Each row has a name. After each piece below comes the name of the row it's from, unless a question asks for something else. Each question is about the rows just above it. Places in a row count from 0.

[ 98  67 102  76 117 137  85]  Pul
[116  73  98  77 125 126  79]  bifo
[132 100  98  84 112  96  83]  tasin
[129 122 108  87  95  91 115]  Nis
[129 122 108 115  95  91  91]  dut
[141 103 118 101 118  88  91]  gav
[129 122 129 115 129 115 115]  vapot
[147 109 124 131 104  86 118]  Mir
[146 131 147 133  98  69 128]  zegi
[147 156 119 141 104  53 135]  vebun
[156 138 131 148 104  53 130]  tida
[143  94  73 128  90  81  91]  lokuv
Where in the named rows is [90]? : lokuv, 4
Row and place of [79] in the named rows: : bifo, 6
find: [116  73  98  77 125 126  79] : bifo
Places of [129] in row vapot: : 0 2 4
Right after [90] comes : [81]
[84] is at row and place : tasin, 3

[ 81 131  94 111 164 136 125 143 176  91 148]  Mir
[ 56  55  88 115 159 124 133 108 176  99 117]  zegi
[ 56 162  88 115 159 124 133 108 132 173 117]  vapot
[137 108 172  81 118 122 125 166  96 138  97]  dut
Row and place of [122] in the named rows: : dut, 5
Where in the named rows is [172]? : dut, 2
What comes right after [99] in the named rows? : [117]
Row and place of [143] in the named rows: : Mir, 7
find: [ 56  55  88 115 159 124 133 108 176  99 117] : zegi
Where in the named rows is [148]? : Mir, 10

[120 124 119 119 148 150 115 111 124 119 132 116 116 119 126 119 121 135
 125 113 124 143 119 124 119 143 150 118 119 136 117 143 118 144 148 120
 135 135]  Pul
[ 85  77 108  99  85  95 130  95  77 131 116 133 100 131 129  78 137 118
  74 116  85  86  92 102 104  78  89 126 101  79  82  90 123  85  92  83
  78  84]  bifo
[ 88  69  83  88 101 105 100  87  96 104  89 100  82 104 101  87 101  95
  82  87  90 107  88  89  92  94 108  94  68  90  89 107 102  84  89  86
  94  73]  dut
[ 85  77 108  99  85  95 130  95  77 131 124 133 100 131 129  78 137 118
  74 116  85  86  92 102 104  78  89 126 101  79  87  78 131  93  83  99
  74  72]  tida
[ 80  73  97 108 116 118 107  73 109 110 102 107  78 111 112  80  76 115
  76  90  82 112  82  77  80 106 121 103 102  99 123 123 123 117 116  81
  89  92]  lokuv
Right after [109] comes : [110]
find: [120 124 119 119 148 150 115 111 124 119 132 116 116 119 126 119 121 135
 125 113 124 143 119 124 119 143 150 118 119 136 117 143 118 144 148 120
 135 135] : Pul
find: [ 80  73  97 108 116 118 107  73 109 110 102 107  78 111 112  80  76 115
  76  90  82 112  82  77  80 106 121 103 102  99 123 123 123 117 116  81
  89  92] : lokuv
At which places does dut hold [89]? : 10 23 30 34
Places of [124] in row Pul: : 1 8 20 23
At which places does lokuv hold [123]? : 30 31 32

[130 128 127 127 129 129 128 127 127 206 129 129 139 169 195 204 206 205
 204 205 207 205 206 205 205 205 205 206 205 205 205 205 206 205 205 205
 205 206 206 207 206 204 206 206 205 205 205 205] : gav
[130 128 129 128 127 127 128 129 128 128 129 128 128 128 128 129 127 128
 128 128 128 127 127 129 129 129 127 127 128 128 127 128 128 127 128 129
 128 129 127 134 157 190 202 204 206 207 204 205] : bifo
[127 127 129 128 127 127 127 127 127 128 127 128 128 127 128 129 128 127
 128 128 128 129 129 127 128 130 129 130 143 177 198 204 204 206 205 206
 205 206 205 204 205 205 206 206 205 204 206 205] : vebun
[129 128 127 127 127 129 127 128 127 127 128 128 129 129 129 128 128 128
 129 128 129 128 130 206 131 142 174 200 203 206 206 128 205 206 128 206
 206 205 205 206 204 207 204 207 206 206 204 204] : tasin
[129 127 129 128 127 127 128 128 129 128 129 128 127 127 129 127 128 129
 128 128 129 126 128 129 128 129 127 127 127 128 128 128 128 128 129 135
 162 193 203 204 206 204 206 206 206 204 204 204] : zegi
[153 186 201 205 205 203 205 205 205 205 205 204 205 205 204 207 205 205
 205 205 204 204 205 205 206 206 206 205 205 206 205 205 206 206 206 205
 206 206 205 206 205 205 206 205 206 204 203 204] : lokuv
[128 128 129 128 129 128 128 128 130 130 138 167 196 204 204 205 206 204
 205 204 205 205 206 204 205 204 130 205 205 204 205 205 205 204 205 204
 206 204 206 204 205 204 207 203 205 206 205 208] : dut
[128 126 129 128 128 127 129 127 127 128 128 127 127 127 127 129 128 128
 127 128 130 128 129 129 129 129 128 127 128 127 127 128 129 129 128 127
 126 130 128 129 128 126 128 128 129 133 147 182] : Pul
Places of [128] in row tasin: : 1 7 10 11 15 16 17 19 21 31 34
[202] is at row and place : bifo, 42
At which places does gav hold [205]? : 17 19 21 23 24 25 26 28 29 30 31 33 34 35 36 44 45 46 47
Every place of [130] in dut: : 8 9 26
find: [129 127 129 128 127 127 128 128 129 128 129 128 127 127 129 127 128 129
 128 128 129 126 128 129 128 129 127 127 127 128 128 128 128 128 129 135
 162 193 203 204 206 204 206 206 206 204 204 204] : zegi
At which places does gav hold [129]? : 4 5 10 11

[ 87 130 156 148 126 111 162 152] : lokuv
[ 91  82  82 104 148 137 161 136] : bifo
[125 132 112 147 177 144 144 145] : vapot
[ 91 141  82 104 148 137 161 136] : Mir
[ 97 121 152 162 134 137 143 160] : tasin
[113 137 149 135  88 133 176 119] : Pul
[127  92 158 102 167 109 155 139] : dut
[135 107 154 123 144 125 154 168] : gav
[110  98 133 149 154 112 161 129] : zegi
[122 178 111 144 112  94 132 189] : Nis
[ 90  94  96 112 107 119 126 164] : tida
Right after [177] comes : [144]
find: [110  98 133 149 154 112 161 129] : zegi

[122 118 198 200 112 109  95] -> dut
[183 118 198 200 140 182  95] -> lokuv
[141 148 182 132 111 182  86] -> vebun
Right after [141] comes : [148]
find: [122 118 198 200 112 109  95] : dut
Places of [111] in row vebun: : 4
Right after [183] comes : [118]
The entry that follows [112]: : [109]

[108 122 133 111 110] : zegi
[187 112 104 105 111] : dut
[191 121 131 124 144] : vapot
[131 132 157 131 131] : Nis
[164 132 133 129 140] : bifo
[ 85 116 154 128 139] : gav
[187 140 180 111 139] : vebun
[155  83  87 128 130] : tasin
[131 105 153 124 125] : Mir
[134 125 145 116 124] : tida
Places of [131] in row Nis: : 0 3 4
Where in the named rows is [129]? : bifo, 3
Row and place of [155] in the named rows: : tasin, 0
Places of [104] in row dut: : 2

[119 182 171 194 110] : tida
[169 169 160 169 112] : tasin
[172 173 161 187 102] : vapot
[ 97 132 150  94 200] : Pul
[ 81  91  89 106  65] : Nis
[ 91 122 136  86 182] : gav
[133 178 167 197 107] : zegi
[ 92 103  89 103  73] : lokuv
[92] is at row and place : lokuv, 0
[171] is at row and place : tida, 2
Row and place of [86] in the named rows: : gav, 3
At which places does tasin hold [169]? : 0 1 3

[105 110 123 138 123 133 117  81 135 119  81  98 115 102 123 181 141 124
  81 134 165 124  99 137 150  91 144 155 139 142 134 188 125 140  81 150
  58 125 163 135 136 143 151 125 128 134 168 126 129 162] : Pul
[120 112 119 122 123 138  99 106 110 144 131 122 107 109 161 130 136 136
 129 133 132 101 156 153 149 114 137 155 134 139 121 173 110 131 119 140
 100 152 148 122 132 133 161 116 122 112 141 125 135 136] : gav
[120 112 119 122 123 138 120 106 110 144 131 122 107 109 161 155 136 136
 129 133 132 101 156 153 149 114 131 155 134 139 121 173 110 131 119 140
 100 152 158 123 143 133 175 131 120 110 154 126 133 141] : vapot
Right after [128] comes : [134]
The row with [105 110 123 138 123 133 117  81 135 119  81  98 115 102 123 181 141 124
  81 134 165 124  99 137 150  91 144 155 139 142 134 188 125 140  81 150
  58 125 163 135 136 143 151 125 128 134 168 126 129 162] is : Pul
The row with [120 112 119 122 123 138 120 106 110 144 131 122 107 109 161 155 136 136
 129 133 132 101 156 153 149 114 131 155 134 139 121 173 110 131 119 140
 100 152 158 123 143 133 175 131 120 110 154 126 133 141] is : vapot
Places of [131] in row vapot: : 10 26 33 43
Every place of [81] in Pul: : 7 10 18 34
Places of [125] in row Pul: : 32 37 43

[180 144 126 129 126 115 128 119 120  96  97 150 116 169 131 159 119 159
 108 110 146 119 111 123  82 141 141 139  98 132 156 174 129 119 123 118
 105  82 130 132 108 169 141 127 133 129 119 116 141 123] : Mir
[145 140 128 158 152 117 124 118 123 172  97 113 142 146 102 127 131 124
  96 103 126 201 127 128 122 139 138 131 135 115 142 142 136 113 123 136
 110 108  89 133  81 124 150 137 101 177 128 108 163 128] : gav
[148 124 122 112 128 124 155 115 121 102 123 107 122 114 121 137  98 131
 157 135 194 121 180 126 108  98 117  98 119 139 136 151 130 117 137 119
 108  98 133 122 126  95 141 122 132  66 119  97 136 123] : lokuv
[137 152 140 102 126 111 123 110 136 106 132 125 189 109 140 128 119 124
 127  97 109 139 153 138 128 146 116 111 101 204 130 101 124 115 103 113
 104 145 156 130 119 111 146 132 135 105 173 147 125 103] : vebun
At which places does Mir hold [119]? : 7 16 21 33 46
Where in the named rows is [66]? : lokuv, 45
Where do [148 124 122 112 128 124 155 115 121 102 123 107 122 114 121 137  98 131
 157 135 194 121 180 126 108  98 117  98 119 139 136 151 130 117 137 119
 108  98 133 122 126  95 141 122 132  66 119  97 136 123] appear? : lokuv
Row and place of [189] in the named rows: : vebun, 12
At which places does lokuv hold [122]? : 2 12 39 43
[137 152 140 102 126 111 123 110 136 106 132 125 189 109 140 128 119 124
 127  97 109 139 153 138 128 146 116 111 101 204 130 101 124 115 103 113
 104 145 156 130 119 111 146 132 135 105 173 147 125 103] is in which row? : vebun

[127 106  78  78 120 120] : gav
[123 123 113  96 123 113] : Nis
[150 125  98 154 124 115] : tida
[123 123 113  96 122 113] : vebun
[188  72 105 149 150 137] : vapot
[161  95 122 116 135 125] : lokuv
[123  79 113  96 139 126] : dut
[188  72 105 135 150 119] : Pul
Places of [123] in row Nis: : 0 1 4
Every place of [78] in gav: : 2 3
Row and place of [137] in the named rows: : vapot, 5
[115] is at row and place : tida, 5

[ 92 178 188  57  66  64] = gav
[ 92 178 188 182  57  64] = zegi
[196  59 192  80  57 198] = tida
[ 53  64  58  69 201 188] = Mir
[196 106  56  84  60 195] = dut
[ 61  55 150  79 196 171] = vebun
[53] is at row and place : Mir, 0
Row and place of [182] in the named rows: : zegi, 3
[58] is at row and place : Mir, 2
Right after [201] comes : [188]
Where in the named rows is [66]? : gav, 4

[199 122 148 194 123] -> Nis
[199 193 147 146 123] -> gav
[195 193 148 194 123] -> Mir
[199 193 193 146 123] -> Pul
The entry that follows [195]: : [193]
[147] is at row and place : gav, 2

[ 77 150 137 117  84 170 123 105 104 186 136 122] -> zegi
[ 76 152 139 111  82 168 122 167 104 192 135 118] -> Nis
[166 166 128 144 128 133 166 128 166 163 134 166] -> vapot
Places of [166] in row vapot: : 0 1 6 8 11
Row and place of [133] in the named rows: : vapot, 5
At which places does Nis hold [111]? : 3
Row and place of [134] in the named rows: : vapot, 10

[100 121 156 137 146  75] = tasin
[143 115 133 149 137 136] = zegi
[125 109 147 117  82 146] = vebun
[191 159 104 139 128 144] = gav
[125 109 147 117 130 146] = vapot
[160 160  77 118 105 118] = tida
[125 109 147 117 153 132] = Mir
At which places does tida hold [160]? : 0 1
[128] is at row and place : gav, 4
[139] is at row and place : gav, 3
The entry that follows [149]: : [137]
Row and place of [77] in the named rows: : tida, 2

[ 83 174 193 146] : vapot
[ 50 156  59  82] : Pul
[ 49 189  82  82] : gav
[ 49 156 112 111] : tida
Places of [83] in row vapot: : 0
Places of [189] in row gav: : 1
Row and place of [193] in the named rows: : vapot, 2
Places of [49] in row tida: : 0
The entry that follows [83]: : [174]

[149 148 127 175 140 167 173 119]  zegi
[127 182 113 141 120 174 150 138]  Nis
[ 88 167  99  82  64 140 122 172]  vebun
[ 95 168 133 136 100 177 160 168]  tida
[ 66 144 153  68  87 123 107 159]  lokuv
Right after [95] comes : [168]
The entry that follows [174]: : [150]
[153] is at row and place : lokuv, 2
Row and place of [88] in the named rows: : vebun, 0

[146 182 128  99 130 176  65] = vapot
[117  73  82  88  90  92 139] = vebun
[147  77  74  71  74  71  71] = bifo
[ 82  76  89 111  99 116 139] = tasin
[128 112 128 164 115  80 120] = gav
[83 77 83 83 77 83 77] = Nis
[ 96  75 110  91  97  84  68] = dut
[127 186 108 101  88 176 135] = lokuv
[142  77  78  76  95  91 161] = Mir
[155 185 178  75 173 166 187] = Pul
What comes right after [111] in the named rows? : [99]
Places of [83] in row Nis: : 0 2 3 5
Places of [65] in row vapot: : 6
What comes right after [127] in the named rows? : [186]
Every place of [74] in bifo: : 2 4

[107  78  79  93 107 127 161 191 188 143  84  59  86 137 168 162] -> tida
[107  76  88 106 136 182 190 127  64  82 147 169 139 116 114 107] -> lokuv
[107  76  87 105 133 178 193 138  69  73 136 171 148 119 114 110] -> zegi
[ 61  81  76  84  95 106 122 145 174 194 189 156 108  70  60  84] -> gav
[107  87 132 193  71 133 149 114 105 179 110  88 173 129  87 150] -> bifo
[107  85 123 195 105  87 170 120 111 122 187  76 111 171 128  88] -> tasin
[107  87 131 194  72 130 151 114 105 177 117  82 174 131  90 141] -> Nis
Right after [177] comes : [117]
Right after [60] comes : [84]

[128 127 130 103 144 129 131 146 130 120 100 136 124 118 121 127 130 112
 130 133 130 113 123 142 129 129 108 142 139 115 136 127] = lokuv
[133 118 118 128 139 128 112 108 125 125 120 132 143 131 130 130 125 134
 133 141 119 135 138 125 137 127 127 142 106 126 136 117] = tasin
[131 107  84 129 111 137 131 113 141 128 135 106 122 126 161 146 131 101
 140 123 108 111 124 141 130 166 149 137 144 122 143 118] = Nis
[132  79 136 139 140 131 141 115 135 124 136 122 134 130 133 116 110 105
 172 119 104 133 121 140 117 100 168  97 133 120 135 124] = gav
[141 102 167 150 155 135 135 182 127 137 135 126 125 183  95 141 125 154
 141 123 116 138 126 118 141 109  68  75 153 116 136 149] = vapot
[125 158  95 119 119 120 121 175 117 117 113 139 134 146 118 154 136 161
  96 149 163 129 129 112 136 168  80 144 117 132 110 137] = bifo
[128 123  72 118 149  98 125 153 142 124 155 121 127 150 139 144 127 168
 155 131 110 137 127 134 121 172  88 102 137 131 110 135] = zegi
Right after [97] comes : [133]
Every place of [120] in tasin: : 10
Row and place of [182] in the named rows: : vapot, 7
find: [128 123  72 118 149  98 125 153 142 124 155 121 127 150 139 144 127 168
 155 131 110 137 127 134 121 172  88 102 137 131 110 135] : zegi
The row with [141 102 167 150 155 135 135 182 127 137 135 126 125 183  95 141 125 154
 141 123 116 138 126 118 141 109  68  75 153 116 136 149] is : vapot
find: [131 107  84 129 111 137 131 113 141 128 135 106 122 126 161 146 131 101
 140 123 108 111 124 141 130 166 149 137 144 122 143 118] : Nis

[121  70 158 128 176 188 122  88 140 133 122  76 207 136]  Pul
[140  94 156 122 183 140 121 124 109 120 119 106 199 129]  vebun
[135 104 118 158 135 103 103 127 123 123 119  96 133 103]  gav
[120  79 114 151 144 129 146  85  67 161 146  93 122 121]  lokuv
[164  68 121 118 108 126 163  99 130 154 148 111  97 136]  dut
[113 112 119 139  95 127 152 143 135 145 140 131  78 124]  Mir
Right after [152] comes : [143]
What comes right after [112] in the named rows? : [119]
Places of [123] in row gav: : 8 9
[163] is at row and place : dut, 6

[129 134  92 140 129 136 117 135 140 132 140 110 122 100 146 126  99 105
 145 135 115 124] -> Nis
[119 137 150 135 128 128 125  88 138 118 141 134 126 130 129 122 160  99
 125 141 120 131] -> tida
[120 130 125 131 128 113 135 132  98 125  96 138 136 123 123 117 133 146
 116 131 123 132] -> zegi
[131 146 177 129 108 137 141 116 119 127 122 136 119 133 123 147 192 125
 136 183 114 146] -> tasin
[ 98 135 103 130 104 122 138 160 159 133  98 129 127 127 118 121 119 151
 112 143 115 133] -> Mir
[133 130 139 128 122 127 143 149 101 126 104 151 132 119 122 124 141 156
 122 116 147 119] -> bifo
[139 129 159 139 139 124 124 140 124 140 119 119 127 128 154 130 139 124
 135 137 108 130] -> lokuv
[ 83 121 133 146 107 128 132  92 143 123 138 133 115 123 143  98 147 122
 128 153  96 140] -> gav
[138 133 136 138 132 137 108 122 161 137 162  96 121 138 146 145 126 102
 142 125 117 129] -> vapot
[143 134 134 138 130 140 104 142 140 124 145 110 128 138 163 139 116 115
 139  98 150 136] -> dut
[113 123 130 131 122 129 123 150 122 131 126 124 125 131 136 126 136 146
 125 129  98 135] -> vebun
Where do [133 130 139 128 122 127 143 149 101 126 104 151 132 119 122 124 141 156
 122 116 147 119] appear? : bifo
Right after [192] comes : [125]
find: [129 134  92 140 129 136 117 135 140 132 140 110 122 100 146 126  99 105
 145 135 115 124] : Nis
Where do [120 130 125 131 128 113 135 132  98 125  96 138 136 123 123 117 133 146
 116 131 123 132] appear? : zegi
At which places does lokuv hold [139]? : 0 3 4 16
The row with [119 137 150 135 128 128 125  88 138 118 141 134 126 130 129 122 160  99
 125 141 120 131] is : tida
Where do [113 123 130 131 122 129 123 150 122 131 126 124 125 131 136 126 136 146
 125 129  98 135] appear? : vebun

[176 127 206 122  93 125] : Mir
[165 133 175 130  90 129] : Pul
[176 127 206 131 169 128] : dut
[158 115  88 129 169 125] : tasin
[135 168 124 133 162 125] : gav
[ 73 132 124 124 164 126] : vebun
[165 133 105 130 145 129] : lokuv
[149 129  76 129  98 121] : bifo
[141 132 114 135  86 133] : zegi
[120 130 126 130  86 124] : vapot
The entry that follows [105]: : [130]
Where in the named rows is [120]? : vapot, 0
The entry that follows [114]: : [135]
The entry that follows [115]: : [88]
Where in the named rows is [168]? : gav, 1
Where in the named rows is [88]? : tasin, 2

[151 136 158 176 107 123 128 199 157 122 153 111 133] = bifo
[154 138 161 179 107 149 137 205 160 130 157 110 133] = tasin
[146 191 102  97 162  86 131 118 116  90 160 140 111] = vebun
[136 124 144 152 112 157 129 160 200 142 135 119 132] = lokuv
[129 124 130 136 121 149 120 137 133 133 128 125 130] = tida
Right after [90] comes : [160]
Right after [121] comes : [149]
At which places does tida hold [129]? : 0
[131] is at row and place : vebun, 6
[199] is at row and place : bifo, 7
Right after [161] comes : [179]

